Small tables with named rows and columns. After each table, cells are looked up by row and column.

Table zut
,mizal,zodof,rovore
geba,160,146,68
nom,119,217,115
vusove,94,102,139
totami,193,193,184
koli,127,212,212
sovun,82,174,227
fip,145,215,57
seda,207,142,94
kesu,151,150,250
bidez,100,41,92
mogolap,124,114,78
givis,183,139,42

What is the rovore of sovun in zut?
227
What is the mizal of kesu in zut?
151
What is the zodof of givis in zut?
139
What is the rovore of koli in zut?
212
What is the zodof of fip in zut?
215
What is the mizal of totami in zut?
193
What is the rovore of kesu in zut?
250
What is the rovore of mogolap in zut?
78
What is the mizal of givis in zut?
183
What is the rovore of geba in zut?
68
What is the rovore of vusove in zut?
139
What is the zodof of bidez in zut?
41
What is the zodof of geba in zut?
146
What is the mizal of mogolap in zut?
124
What is the zodof of vusove in zut?
102
What is the rovore of fip in zut?
57
What is the rovore of givis in zut?
42
What is the mizal of sovun in zut?
82

Table tufi
	datog	peku	milavi	sugofa	linub	todap
pulufu	84	11	120	39	132	123
togotis	49	176	99	77	96	72
tado	72	93	113	73	82	84
purizam	20	90	85	112	99	84
zazib	104	209	148	96	79	73
kobinun	67	116	46	54	75	91
viz	63	79	104	35	106	124
sev	97	213	103	121	105	85
zon	115	101	121	106	93	69

milavi of purizam: 85
peku of purizam: 90
todap of zon: 69
peku of kobinun: 116
todap of togotis: 72
datog of purizam: 20
linub of pulufu: 132
datog of sev: 97
linub of purizam: 99
sugofa of kobinun: 54
todap of viz: 124
peku of sev: 213
datog of viz: 63
datog of zazib: 104
Row with the largest sugofa: sev

lar =
|  | bal | vafibe | meriz | pek | pizo | nek | dabavu |
|---|---|---|---|---|---|---|---|
| lifene | 33.55 | 99.43 | 62.64 | 79.07 | 49.75 | 51.94 | 80.91 |
| zit | 45.54 | 88.86 | 66.89 | 75.71 | 55.41 | 57.25 | 79.44 |
| palop | 48.30 | 84.84 | 68.27 | 74.75 | 56.04 | 57.60 | 79.42 |
| fezenop | 70.04 | 66.90 | 70.43 | 72.99 | 69.27 | 67.33 | 70.57 |
| buf | 59.53 | 47.34 | 25.49 | 33.86 | 64.80 | 65.40 | 13.57 |
| tamok | 44.53 | 47.24 | 44.27 | 44.55 | 45.49 | 46.05 | 44.48 |
| fekivus | 51.10 | 47.40 | 34.39 | 38.79 | 54.46 | 55.16 | 28.78 |
| vap | 44.39 | 44.64 | 60.93 | 50.23 | 39.18 | 40.46 | 65.38 |
| kel | 70.17 | 66.66 | 69.85 | 72.73 | 69.49 | 67.47 | 69.75 |
| gomeg | 42.47 | 91.84 | 67.15 | 76.27 | 53.52 | 55.96 | 81.46 |

What is the pek of zit in lar? 75.71
What is the nek of fekivus in lar? 55.16
What is the pek of tamok in lar? 44.55
What is the pizo of lifene in lar? 49.75
What is the pizo of fezenop in lar? 69.27
What is the bal of tamok in lar? 44.53
What is the bal of buf in lar? 59.53
What is the meriz of fekivus in lar? 34.39
What is the meriz of zit in lar? 66.89
What is the vafibe of fezenop in lar? 66.90

